128 stands for zero in the data rows.
Here is a table of points, one per row:
[184  99  79 118 137 198 137 154 132 126 134 110 105 129  82 157 138 164
  90 148 106  88 132 138 132  83 145  94 136 148  90  92 163 141 193 184
 178 208 131 191  94  92 177 212  93 133 144 173 163 171 187  50 136  99
  97 108 127 154 117 134 121 167 146 148]
[ 84  74 100 166 220 177  95 116 157 193 134 111 104 111  79 186 177 130
  96  95  77 148  98 153 172  99 211  83  88 134 151  83 153 154 160  94
  87 209  79 135 197 112 153 153  89  94  72 155 187 128 140 170  91  75
 139 165 107 130 190 134 213 144 162 161]
[ 76 103 118  92 128 113 107  69 143 120 186  47 119 103 128 148 121 101
  81  92 130 138  60  67 177 116  85 135  72 120 163  78 112 127 132 107
 122 103  72 137 149 126  97  78 179  98  86 143 201  94 118 197 134  95
 179 100 219 252 127 148  95 144 114  98]
[115 120 111 119  60  94 135 115  88 236 185  93 188 173 155 114 100 144
 159 126 238  97 119 109 134 200  73 151 152 150 135  63 148  90 127  73
  78 144 128 160 118 173 141 103 159 174  92  13 112  58 113 180 192  46
 139 177 196 183 101  89 143 105  71  53]
[ 99 101  82 169 172 138 103 179 169  54  94 196 130  85  50  61 178  94
 159 171 117  97 120  68  76  93  77 150 114  47 172 184  29 119 143 139
  86 105 143 102 152 147 164 130 122 150 124 152  76 102 194 156 162 164
 173  84  94 165  90  90 144 159 159  70]
[123 210 205 117 110 159  72 153 121 113 104 148 114 119 140 118  74  76
 137 169  96 178 172 173 124  94  99  96 122 126 106 127 103 119 124 134
 119 131 160  93 111 156 137 132  82 165 118 120  75 151  97  91 170 160
  81 110  83 102 100 100 143  76 142 159]
[108 133 117 108 146 136 163 221 155 125 125 107 133 166  96 144 190 176
 138 127 130 155 166 172 131 153 204  58 143 199 154  98 218 178 136 189
 112 147 122 107 137 123 174 138 136 159  97 130 108 129 182 102 133 136
 129 171 129  84 160  53 188 179 150 199]
[ 78 142  93  97 115 136 123  92  75 159 128 106 179  61 133 134  72 123
 181 164 185 133 154  79 119 204 106 125  74 176 115 108 137  71 166 140
  83 102 111 130 116 137  79 151 173 210 105  86 113 147  97 133 119 149
 147 102  87 105  98 112 166 128  83 165]
[157 147 152 117 107 134 121 114 117 209 186  68 151 189 164 151 135 111
 124 166 139  72 171 162 160 131 137 132 170 148  91 114 105 175 130 127
 147 121 144  93 105 202  80 179 182 126  96 170 170 214  91 167 129  92
  61 211 143  84  85 179  87  94 100  60]
[113 124 113  54 142 118 143 156 153  69 117 152 163 111 134 169 119 120
 148  86 156 108 170 104 143 115 118  79 100 177 120 119 138 185 126 133
 155 125 149 113 123  80 130 148  94 132 120  99 119  49 156 102 137 127
 155  86  63 152 149 122 119 132 158 128]
[ 88 121 107 199  92 115 123 146 106 250 123 175 196  61 179 142 112  77
 210 239 158 123 114  73 115 169  84 145 103  54 189  97 123 145 103 117
  83 111  95 127 145 135  84 106 152 138 138 115  77  53 103 162 143 107
 182 155 135 164 197 121 127  92  64 130]
[185 227  95 162 155 112 203 168 151  59  89 142  88 125 150 103 152 153
 173 142 117 139 174 139 134 137 107 127 143 164  95 102 134 116 150 210
 141 161 190 176  83 114 178 140  64 168 149 145  80 141 113  99 184 188
 117 164  85 113  92 118 131 152 194 217]
[130 144  92  18 115 116 118 119 179 149 197  92 145  92  96 109 125 131
 160  78 173  97 187 186 145 208 143 102 173 184  69 129 239   0 224 143
  83 208  96 244  92 102 138  18 126 127 119  78 100 164 141 172  67 120
 104  41 175  81 196 122  81 135 119 129]
[138 193 195 104 107 216  51 109  75 146  81 165 157 142 191 119  75 191
 143  90  73 132 126 148  73 121 107 216 225 116 101 217  98  90 102 130
 239 120 196 138  98 225 106 150 115  47 134 158  89 157 104  92 160 205
 119 204  68 104  61 186  89  58 114 101]
[172  85 159 174 128  45 143 111 143 137 140  81  67 188  52 105 152 189
 105 116 106 196  59 184  74  93 107 199  87 112  89 180 131 164 107 101
 143 100  90  68 122  79 110 157 133  35 177 169 176  97 171 136  65 136
  90  56 198 103 136 193 146 162  89 196]
[155 114  88  64 140 161 115 153 204 142 106  84 111 182 125 169 155 149
 122  68 136 117 206 168 163 174 203  74 113 194  72  83 202 227 229 136
 101 172 173 210 139  83 168 232  93 198 129  94 130 173 175 138 153 167
 153 136 139  92 165  87 113 116 113 161]
[129 232 136  54  86  97  70  86  99 104  79 166 170 116 159 109 104 161
 248 186 100 121 172 149 101 110 124  72 225 101  77  94  76 196 148 168
 127 135 222 145 114 156 100 190  94 171 167 125 110 220 112 105 160 143
 124 153 121  99  97  37  47  84 117 162]
[106 121 178 211 115 114 195 153 105  73 104 174  81 102 152  85 152  25
 138 149 117 132  94  29  76  73 137 244 126  43 176 255 119 106  92 114
 120  66 124 147 170 120  76 128  93 135 176 146 100 112  78  79 141 170
 148 151  71  92 135  84  83  85 156 167]
[105 144 116 153  76 183 215 125 134  92  47 146 149 108 144  68 136 171
 140 117  42 158 171 153 105  72 110 163 157 135  95 157 102  88 127 162
 219 114 144 166 111 144 127 125  57 130 152 143 162 125 107 132 130 170
 105  94 108 119 112 165 152 154 155 119]
[148 115 168 192 105 150 133  94 120 104 172 113  36 156 152 189  67 135
 110  86 102 166 107  71 131  80  99  96 106 150 126 131  85 117  70  89
  82 112 119 123 112  90  95 122 165  87 122 201 151  87 125 120 101  62
  68 109 215 184 148 191 109 145 100 106]
[190 150 101 162  72 205   1  81 180  96 115 159 126 133 145  88 155 187
 104 126 114  45 149 211 122  75 105 159 161 180 133 114 136 128 138 197
 179 187 128 151  97 121  97 192 127 115 184 153 117 224  91 115 117 187
 119  57 121  73  61 183  97 116 160 109]
[111 165 135 105  90 142 175 114 111 117 111 195 101 111 123  90 127  94
 107 129 135 138 117 136  92 141 146  85 114 134 134 135  81 142  96 109
 155  97 127 109 108 135  95 118 120  78 185 156 101 118  81 109 168 112
 144 109 113 103  96 110  99  96 101  89]
[185  61 137 118 179  75 122  75 158 137  97 123  75 141  84 176 204 151
  78  85 110 162 107  99 132 117 129 155  95 138 120 132 142 114 119  86
 171 110 150  98 144 148 140 111 106  47 164 170 202 171 176 138  47 129
  72  67 194  93 148 140 242 130 135 162]
[110  65  41 154 214  81 146 176 165 148 116 152 157  83  66  85 179  97
 111 110 110 114 158  78 124 106 163 126 105  82 176 134 108 128 124 173
 140 132 121 100 203  96 199 123  97 126 176 111 100 111 170  88 132 183
 151 184  77  91 136  74 161 124 233 169]
[136  87  78 188 176 192 133 206 172 134  82 103 121 161  86  85 215 114
 112 118 154 193 111 160 109 106 138 122 112 151 105 148  93 108  98 142
 158 170 186 137 122  88 212 110 104 117 136 130 128 150 172  94 116 174
 170 145 162 128 120 144 255 192 186 182]
[ 63 135 123  99 132 140 146 163  98 107 141 148 151  25 128  83  74 139
 182 248 162 125 142  99 145 190 127  86 129  81 166 114 112 126  82 142
  81 119 177  78 103 128  67 109 112 159 108  94  73 121  85 106 165 141
 182 149 104 156  89  73 110  90 118 197]
[ 79 120 153 149 104 124  84  95  68 145 149 189  99  99 217 110 121  70
 176 155 119 183  97 173  99 115 101 114 156  92 152 124 134 101 109 146
 105 130 179 135 129 161 127 123 134 143  78 115 113 107  93 114 173 148
 118 163 101 118 149 108 148  48  88  55]
[157 104 169 117 107 143 154 134 118 114 101 114 144 155 154 101 124 110
  83 136  88 160  82  56 129 104  90 165 125 107 141 154 119 111  71 108
 124  83 123  88  73  80 104 107 149 130 116 158 138  63  93 144 135  93
 158 125  99 120 159 134  98 165 124  80]
[ 90 133 155 141 111 129 160 117  93 125  97 140 165  92 136 109  85  89
 106 132 118  78 150  89  98 148 101 153  92  80 180  92 102 168 110 109
  82 108  98 120 123 120 116 108 118 144  62 154  82  91 100 112 143  86
 174 101  99 169 158 102  80 167 152 110]
[232 179 200 151  92 136  52  72  68  94  64 109  37 205 186 101 118 164
 122 116 130  53 114 197 102 130  97 177 183 111  64 192  79 141 118 148
 189 112 125  98  75 209  89  75 149  92 200 167 165 159 105 137 132 130
  55 228 131  50  85 215 118  80  93  59]
[220  88 143 139  93   0 171 118 178  90 161 103 114 165 147 240 161 189
  80  93  70  46 120 183 219  91 137 123 112 155 103 134 128 111 194 112
 184 179  71 150  67  87 103 161 179 108 137 133 185 144 158 126  10 137
 117  69 150  91 105 172 171 142 129 161]
[133 138 134  59 101 130  98  96  93 119 189  39 155 134 149 137  94 140
 110  97 192 168 145 131 179 179 181 175 136 147 112 142 201 102 198  56
 110  91 119 166 111 133 157  79 199  90 104  45 167  73 123 158 100  56
 124 123 178 150 225 127  63 144 105 135]
[117 125 120 142 113 130 146 186 100 153 136 182 166 130  55  88 175  90
 144  80 121 136  96  88 134 106 150 167 134 143 162 134 128 154  90 152
  90 164 127 114 204 104 155  81  47 138 140 108 100 119 181  77 124 183
 161 163 103 164 114  89 175 192 209  72]
[134  58 196 152 127 119 191 129  63  81 181 158  75 155 106 168  90 165
 119  71 130 187 107 153 101 115  94  82 125 104 144 156  60 131  82  88
 149 120 112  62 118 126 120 101 156 128 167 154 153 104  62 106  97  88
  70 115 120 125 128 179  88 148  72  89]
[121 121 123 152 206 122 118 137 203 119 122 165 249  88 138 184  61  81
 108 152 154  95 100 103 145 199 202 134  46  81 183  86 190 131  89 150
 102  76  50  87 189 131 121 111 128 177  50  86  89 140 128 171 198  92
 194 104  93 214 140 117 112 140 100 127]
[ 85 117 148  94 124  62 154 107  79 129 168 108  80 222 179 121 108 156
  46 134 133 153  63 144 177 137  99  83 169 133 112 107 152 184 113  74
 115 120  90  77 130 168 148 116 243 117  92 151 184  95 111 143  60 121
  31 180 179 133  65 167  88  62 131  93]
[ 83 145  77 125 239  98 120  95 161 169 174  73 137 116  77 187 110  78
  85 141 199 107 106 108 145 152 203  90 113 138 161 119 159  48 115  51
  95  44  66 163 255 103 174 121 169 146 123  36 139 178 202 216 109  63
 183  80 149 192 201 137 132 192  93 121]
These points spread out most along one direction. Take the direction at right angles to it along which they spread out most. Then take the direction at right angles to both along which they spread out most. Go by this last direction. How many in every 100 of the points above lie lower along it than each point below? Round to a whole number. More than half of the points above lie lower than the first one.
[172  85 159 174 128  45 143 111 143 137 140  81  67 188  52 105 152 189
 105 116 106 196  59 184  74  93 107 199  87 112  89 180 131 164 107 101
 143 100  90  68 122  79 110 157 133  35 177 169 176  97 171 136  65 136
  90  56 198 103 136 193 146 162  89 196] 46
[121 121 123 152 206 122 118 137 203 119 122 165 249  88 138 184  61  81
 108 152 154  95 100 103 145 199 202 134  46  81 183  86 190 131  89 150
 102  76  50  87 189 131 121 111 128 177  50  86  89 140 128 171 198  92
 194 104  93 214 140 117 112 140 100 127] 43
[113 124 113  54 142 118 143 156 153  69 117 152 163 111 134 169 119 120
 148  86 156 108 170 104 143 115 118  79 100 177 120 119 138 185 126 133
 155 125 149 113 123  80 130 148  94 132 120  99 119  49 156 102 137 127
 155  86  63 152 149 122 119 132 158 128] 68
[ 76 103 118  92 128 113 107  69 143 120 186  47 119 103 128 148 121 101
  81  92 130 138  60  67 177 116  85 135  72 120 163  78 112 127 132 107
 122 103  72 137 149 126  97  78 179  98  86 143 201  94 118 197 134  95
 179 100 219 252 127 148  95 144 114  98] 5
[ 84  74 100 166 220 177  95 116 157 193 134 111 104 111  79 186 177 130
  96  95  77 148  98 153 172  99 211  83  88 134 151  83 153 154 160  94
  87 209  79 135 197 112 153 153  89  94  72 155 187 128 140 170  91  75
 139 165 107 130 190 134 213 144 162 161] 78
[ 85 117 148  94 124  62 154 107  79 129 168 108  80 222 179 121 108 156
  46 134 133 153  63 144 177 137  99  83 169 133 112 107 152 184 113  74
 115 120  90  77 130 168 148 116 243 117  92 151 184  95 111 143  60 121
  31 180 179 133  65 167  88  62 131  93] 0
[105 144 116 153  76 183 215 125 134  92  47 146 149 108 144  68 136 171
 140 117  42 158 171 153 105  72 110 163 157 135  95 157 102  88 127 162
 219 114 144 166 111 144 127 125  57 130 152 143 162 125 107 132 130 170
 105  94 108 119 112 165 152 154 155 119] 70
[136  87  78 188 176 192 133 206 172 134  82 103 121 161  86  85 215 114
 112 118 154 193 111 160 109 106 138 122 112 151 105 148  93 108  98 142
 158 170 186 137 122  88 212 110 104 117 136 130 128 150 172  94 116 174
 170 145 162 128 120 144 255 192 186 182] 97
[184  99  79 118 137 198 137 154 132 126 134 110 105 129  82 157 138 164
  90 148 106  88 132 138 132  83 145  94 136 148  90  92 163 141 193 184
 178 208 131 191  94  92 177 212  93 133 144 173 163 171 187  50 136  99
  97 108 127 154 117 134 121 167 146 148] 84
[220  88 143 139  93   0 171 118 178  90 161 103 114 165 147 240 161 189
  80  93  70  46 120 183 219  91 137 123 112 155 103 134 128 111 194 112
 184 179  71 150  67  87 103 161 179 108 137 133 185 144 158 126  10 137
 117  69 150  91 105 172 171 142 129 161] 57
[130 144  92  18 115 116 118 119 179 149 197  92 145  92  96 109 125 131
 160  78 173  97 187 186 145 208 143 102 173 184  69 129 239   0 224 143
  83 208  96 244  92 102 138  18 126 127 119  78 100 164 141 172  67 120
 104  41 175  81 196 122  81 135 119 129] 59
[134  58 196 152 127 119 191 129  63  81 181 158  75 155 106 168  90 165
 119  71 130 187 107 153 101 115  94  82 125 104 144 156  60 131  82  88
 149 120 112  62 118 126 120 101 156 128 167 154 153 104  62 106  97  88
  70 115 120 125 128 179  88 148  72  89] 14
[129 232 136  54  86  97  70  86  99 104  79 166 170 116 159 109 104 161
 248 186 100 121 172 149 101 110 124  72 225 101  77  94  76 196 148 168
 127 135 222 145 114 156 100 190  94 171 167 125 110 220 112 105 160 143
 124 153 121  99  97  37  47  84 117 162] 62
[155 114  88  64 140 161 115 153 204 142 106  84 111 182 125 169 155 149
 122  68 136 117 206 168 163 174 203  74 113 194  72  83 202 227 229 136
 101 172 173 210 139  83 168 232  93 198 129  94 130 173 175 138 153 167
 153 136 139  92 165  87 113 116 113 161] 92
